In the data rows, the value 128 means zero.
Here is a table of points, one per row:
[169, 82, 127, 121, 145, 124, 164, 116, 142, 138, 130, 132, 146, 151, 103, 108, 111, 129, 131, 136, 147, 181, 134, 95, 128, 114, 141, 141, 149, 144, 133, 162]
[126, 143, 150, 121, 145, 127, 139, 115, 139, 97, 141, 112, 109, 141, 144, 136, 186, 81, 121, 104, 125, 154, 79, 156, 104, 135, 108, 158, 168, 119, 114, 133]
[135, 176, 123, 128, 93, 164, 179, 133, 133, 86, 131, 131, 137, 121, 111, 132, 117, 113, 129, 127, 130, 119, 114, 114, 108, 102, 130, 137, 140, 147, 128, 109]
[104, 152, 98, 90, 103, 147, 68, 128, 154, 99, 164, 85, 152, 89, 128, 115, 139, 185, 102, 105, 147, 172, 131, 115, 141, 83, 134, 151, 149, 102, 132, 123]
[118, 132, 120, 135, 114, 123, 133, 120, 140, 165, 138, 129, 149, 123, 160, 135, 104, 141, 133, 136, 120, 102, 127, 110, 129, 111, 149, 158, 158, 158, 122, 128]
[93, 150, 111, 163, 113, 117, 101, 79, 144, 168, 139, 125, 115, 124, 116, 126, 144, 83, 130, 135, 96, 151, 133, 158, 143, 94, 170, 63, 125, 107, 146, 165]
[162, 115, 139, 161, 149, 125, 98, 134, 140, 140, 137, 171, 138, 121, 126, 149, 65, 129, 139, 108, 120, 147, 149, 120, 116, 159, 127, 93, 167, 53, 121, 100]
[127, 157, 113, 129, 165, 106, 101, 102, 106, 138, 95, 137, 135, 173, 141, 69, 113, 121, 185, 133, 170, 161, 122, 113, 110, 77, 96, 100, 123, 169, 102, 144]
[126, 135, 149, 135, 107, 138, 94, 175, 155, 165, 146, 135, 164, 104, 101, 146, 121, 97, 152, 127, 126, 89, 127, 111, 128, 139, 116, 126, 110, 139, 93, 174]
[130, 135, 151, 129, 113, 117, 121, 115, 125, 119, 128, 133, 158, 178, 106, 86, 132, 131, 115, 89, 107, 87, 145, 177, 154, 112, 176, 98, 114, 113, 83, 99]
[152, 163, 124, 140, 117, 131, 147, 158, 80, 146, 135, 114, 125, 166, 149, 129, 125, 94, 130, 124, 108, 150, 148, 126, 142, 152, 115, 131, 111, 148, 175, 134]
[150, 131, 127, 156, 94, 129, 79, 92, 190, 133, 110, 118, 124, 101, 148, 107, 134, 142, 132, 103, 117, 172, 109, 125, 155, 170, 103, 158, 150, 141, 147, 116]
[121, 123, 227, 48, 118, 129, 122, 145, 115, 122, 124, 120, 106, 111, 143, 117, 123, 139, 200, 90, 131, 134, 158, 133, 126, 126, 152, 111, 161, 131, 183, 141]
[85, 94, 98, 146, 148, 128, 123, 122, 120, 112, 124, 111, 126, 132, 151, 142, 123, 135, 171, 135, 94, 101, 62, 84, 107, 146, 110, 95, 145, 140, 164, 122]
[180, 120, 149, 132, 123, 119, 113, 117, 120, 150, 115, 111, 133, 151, 94, 154, 124, 109, 120, 123, 100, 143, 87, 123, 113, 113, 116, 140, 130, 122, 97, 106]
[179, 107, 116, 116, 136, 146, 126, 119, 107, 111, 95, 112, 158, 147, 158, 131, 124, 112, 118, 122, 133, 112, 128, 149, 131, 147, 152, 152, 140, 96, 153, 141]
[97, 95, 183, 91, 135, 89, 153, 101, 120, 113, 124, 101, 171, 87, 114, 117, 101, 95, 137, 133, 91, 137, 135, 123, 153, 124, 95, 117, 117, 126, 97, 70]
[175, 145, 157, 157, 131, 136, 140, 129, 96, 117, 167, 114, 123, 111, 114, 167, 143, 112, 121, 153, 174, 144, 71, 146, 154, 155, 140, 112, 142, 144, 118, 124]
[137, 107, 110, 117, 134, 144, 170, 156, 115, 138, 135, 137, 140, 124, 116, 153, 126, 133, 128, 114, 120, 168, 130, 115, 121, 105, 116, 116, 145, 142, 106, 163]
[96, 92, 119, 134, 118, 90, 138, 119, 112, 124, 109, 129, 107, 133, 110, 129, 141, 115, 123, 96, 109, 152, 117, 151, 104, 138, 147, 167, 125, 111, 97, 150]
[158, 119, 120, 114, 126, 90, 127, 164, 130, 126, 155, 118, 159, 96, 128, 132, 143, 159, 121, 125, 143, 143, 112, 136, 95, 110, 119, 101, 121, 146, 149, 136]
[110, 96, 113, 160, 129, 122, 114, 94, 63, 107, 147, 121, 94, 98, 102, 132, 98, 139, 173, 119, 144, 116, 112, 150, 97, 110, 157, 199, 84, 97, 145, 126]
[121, 153, 113, 139, 121, 153, 133, 145, 74, 152, 167, 140, 115, 135, 134, 115, 160, 148, 138, 126, 92, 130, 136, 159, 135, 127, 110, 125, 160, 110, 129, 112]
[126, 145, 146, 121, 107, 111, 138, 106, 135, 125, 161, 161, 103, 168, 137, 123, 154, 146, 123, 162, 101, 142, 152, 98, 117, 122, 112, 128, 130, 110, 153, 89]
[118, 173, 134, 118, 170, 152, 112, 149, 174, 143, 108, 126, 141, 125, 140, 146, 135, 117, 192, 202, 121, 149, 132, 177, 113, 145, 129, 173, 107, 108, 114, 96]
[151, 140, 157, 146, 129, 151, 128, 102, 145, 131, 135, 116, 132, 145, 159, 159, 134, 118, 103, 110, 156, 106, 155, 123, 118, 136, 124, 144, 91, 149, 118, 146]
[141, 112, 114, 145, 98, 168, 143, 117, 135, 134, 72, 161, 104, 107, 95, 139, 153, 138, 169, 87, 141, 101, 143, 135, 209, 88, 78, 152, 149, 140, 119, 115]
[114, 122, 117, 115, 152, 117, 140, 133, 141, 156, 113, 155, 170, 133, 114, 132, 145, 126, 124, 171, 184, 107, 129, 160, 100, 104, 110, 132, 130, 109, 155, 127]
[151, 153, 121, 131, 146, 119, 149, 125, 135, 110, 141, 157, 130, 109, 134, 133, 106, 144, 127, 182, 137, 119, 141, 130, 171, 110, 153, 139, 136, 119, 127, 128]
[135, 139, 132, 129, 100, 123, 138, 126, 109, 168, 158, 156, 124, 135, 151, 119, 159, 174, 119, 150, 89, 146, 139, 123, 124, 147, 114, 124, 129, 141, 98, 122]
[115, 137, 121, 118, 108, 137, 144, 192, 161, 101, 104, 141, 129, 160, 129, 148, 111, 144, 117, 120, 122, 132, 88, 136, 121, 145, 108, 115, 117, 122, 131, 106]
[136, 113, 125, 103, 168, 156, 131, 149, 132, 105, 108, 169, 125, 133, 115, 113, 121, 128, 84, 110, 103, 156, 159, 121, 141, 121, 142, 143, 77, 144, 132, 116]
[135, 158, 76, 103, 170, 55, 111, 167, 132, 128, 129, 125, 90, 139, 140, 111, 115, 152, 135, 91, 140, 98, 104, 120, 171, 149, 143, 128, 142, 144, 80, 118]
[188, 103, 121, 101, 142, 109, 77, 133, 107, 134, 122, 116, 147, 111, 131, 92, 180, 126, 112, 156, 124, 103, 134, 142, 119, 129, 128, 143, 118, 134, 115, 117]
[97, 96, 126, 139, 162, 166, 130, 122, 105, 142, 161, 120, 136, 133, 151, 123, 121, 115, 111, 143, 164, 112, 170, 110, 132, 143, 141, 137, 192, 157, 109, 94]
[107, 103, 122, 142, 69, 105, 119, 125, 112, 97, 153, 122, 103, 121, 140, 152, 122, 142, 125, 142, 143, 121, 171, 163, 90, 131, 112, 151, 89, 177, 119, 124]
[94, 160, 105, 154, 118, 167, 137, 118, 96, 111, 116, 168, 214, 115, 111, 90, 116, 141, 113, 106, 125, 129, 110, 124, 89, 165, 142, 137, 146, 125, 134, 123]
[127, 124, 88, 90, 150, 128, 134, 108, 162, 122, 169, 121, 107, 145, 136, 160, 111, 124, 125, 124, 116, 103, 152, 131, 134, 159, 140, 133, 120, 130, 142, 132]
[110, 153, 142, 145, 142, 131, 141, 134, 145, 90, 113, 124, 111, 158, 134, 98, 113, 110, 99, 167, 95, 112, 104, 119, 159, 90, 128, 159, 144, 129, 170, 127]
[125, 99, 95, 114, 95, 114, 155, 123, 137, 141, 81, 125, 122, 156, 101, 174, 157, 162, 151, 147, 133, 175, 142, 113, 121, 142, 179, 118, 125, 118, 132, 110]
[113, 118, 111, 88, 124, 134, 121, 146, 139, 142, 141, 140, 120, 147, 94, 134, 151, 80, 131, 109, 137, 75, 142, 104, 110, 146, 108, 148, 167, 105, 138, 137]
[158, 113, 82, 94, 132, 164, 159, 103, 151, 144, 156, 135, 100, 123, 143, 106, 113, 132, 148, 114, 118, 118, 107, 155, 120, 132, 139, 113, 91, 95, 127, 159]
[114, 145, 100, 113, 127, 73, 162, 88, 121, 112, 112, 147, 167, 89, 142, 140, 129, 113, 134, 103, 146, 132, 146, 161, 163, 173, 71, 104, 98, 142, 163, 113]
[120, 135, 108, 134, 120, 111, 96, 143, 108, 129, 90, 133, 123, 87, 128, 161, 131, 82, 96, 137, 138, 153, 143, 121, 159, 137, 196, 104, 146, 156, 162, 130]
[184, 127, 118, 139, 102, 105, 120, 120, 124, 125, 124, 131, 130, 126, 116, 104, 151, 127, 145, 136, 126, 74, 137, 119, 113, 110, 126, 115, 147, 138, 176, 118]
[110, 99, 126, 171, 139, 139, 170, 140, 158, 130, 85, 92, 81, 73, 146, 102, 161, 131, 121, 135, 136, 119, 145, 149, 100, 121, 163, 89, 146, 142, 98, 97]
[104, 140, 140, 109, 178, 107, 140, 114, 132, 152, 154, 165, 106, 96, 64, 118, 154, 120, 92, 138, 101, 128, 116, 101, 124, 141, 124, 153, 127, 149, 139, 151]
[105, 134, 128, 97, 76, 143, 100, 143, 107, 130, 77, 140, 94, 115, 125, 111, 150, 116, 102, 166, 149, 115, 112, 90, 101, 152, 133, 95, 100, 97, 109, 129]
[162, 128, 139, 148, 178, 170, 100, 124, 139, 82, 122, 110, 109, 111, 71, 120, 114, 171, 127, 135, 83, 111, 143, 141, 101, 146, 112, 83, 118, 169, 144, 147]
[96, 129, 166, 155, 156, 115, 98, 121, 114, 91, 118, 153, 158, 151, 136, 203, 175, 172, 131, 125, 128, 113, 124, 100, 158, 100, 136, 128, 109, 109, 125, 162]
[113, 110, 131, 91, 92, 153, 120, 103, 126, 184, 116, 83, 129, 119, 120, 118, 78, 126, 89, 153, 129, 125, 87, 126, 168, 109, 112, 129, 106, 129, 146, 124]
Along one direction, these points spread out more than along any other. Take the direction at right angles to it along which they spread out most. Go by this last direction. For each point below, how far along it does it lie, from 0 to 99? 50 is the average, and the first point above lies past it. One standard deviation of the points above along it is 16.
[143, 167, 161, 144, 131, 93, 162, 117, 125, 175, 96, 107, 133, 120, 145, 149, 92, 182, 114, 120, 100, 86, 115, 103, 97, 128, 148, 155, 133, 130, 127, 133] 47
[105, 122, 149, 134, 149, 158, 142, 118, 100, 156, 118, 94, 110, 128, 114, 121, 133, 179, 111, 143, 166, 131, 128, 139, 180, 167, 77, 108, 122, 88, 126, 149] 58
[122, 177, 111, 156, 139, 117, 148, 128, 143, 126, 117, 25, 137, 138, 103, 118, 148, 114, 127, 101, 143, 137, 194, 75, 118, 138, 116, 129, 109, 82, 127, 137] 52
[106, 150, 139, 141, 139, 147, 143, 167, 142, 167, 128, 139, 137, 105, 156, 136, 127, 118, 132, 92, 104, 137, 128, 159, 117, 104, 133, 146, 113, 151, 132, 156] 48
[132, 95, 155, 134, 139, 135, 132, 115, 141, 117, 105, 160, 132, 124, 209, 91, 144, 130, 98, 124, 129, 126, 122, 117, 126, 146, 124, 132, 122, 113, 122, 177] 50
[143, 149, 138, 133, 145, 129, 143, 160, 103, 124, 151, 149, 97, 91, 163, 124, 115, 105, 119, 105, 154, 133, 112, 90, 124, 82, 129, 112, 88, 83, 131, 90] 49
[117, 145, 115, 109, 111, 117, 90, 116, 89, 99, 91, 132, 80, 134, 131, 162, 60, 118, 93, 147, 124, 141, 166, 166, 92, 110, 88, 131, 171, 132, 91, 162] 43
[108, 84, 124, 140, 143, 123, 120, 179, 131, 139, 142, 92, 151, 180, 133, 130, 123, 138, 102, 119, 123, 121, 114, 178, 138, 98, 118, 109, 133, 132, 160, 119] 50
[108, 94, 149, 193, 81, 82, 131, 182, 145, 100, 154, 138, 105, 138, 98, 71, 95, 123, 146, 156, 156, 141, 139, 131, 144, 160, 137, 163, 116, 117, 132, 163] 38
[112, 160, 157, 93, 120, 148, 127, 94, 135, 120, 141, 132, 122, 169, 106, 112, 118, 140, 143, 108, 181, 126, 98, 137, 133, 165, 180, 103, 119, 171, 110, 124] 54
[127, 97, 114, 143, 142, 162, 81, 136, 116, 142, 140, 129, 126, 152, 146, 133, 129, 101, 150, 112, 120, 141, 130, 84, 137, 135, 128, 134, 80, 163, 122, 77] 49
[129, 112, 143, 146, 123, 122, 128, 96, 189, 130, 159, 157, 117, 143, 130, 150, 120, 121, 99, 112, 168, 117, 124, 126, 94, 98, 102, 102, 129, 124, 134, 104] 49
[140, 113, 107, 112, 105, 140, 148, 126, 131, 72, 156, 110, 158, 121, 158, 136, 131, 105, 162, 168, 90, 113, 131, 105, 154, 118, 128, 101, 129, 117, 76, 172] 50
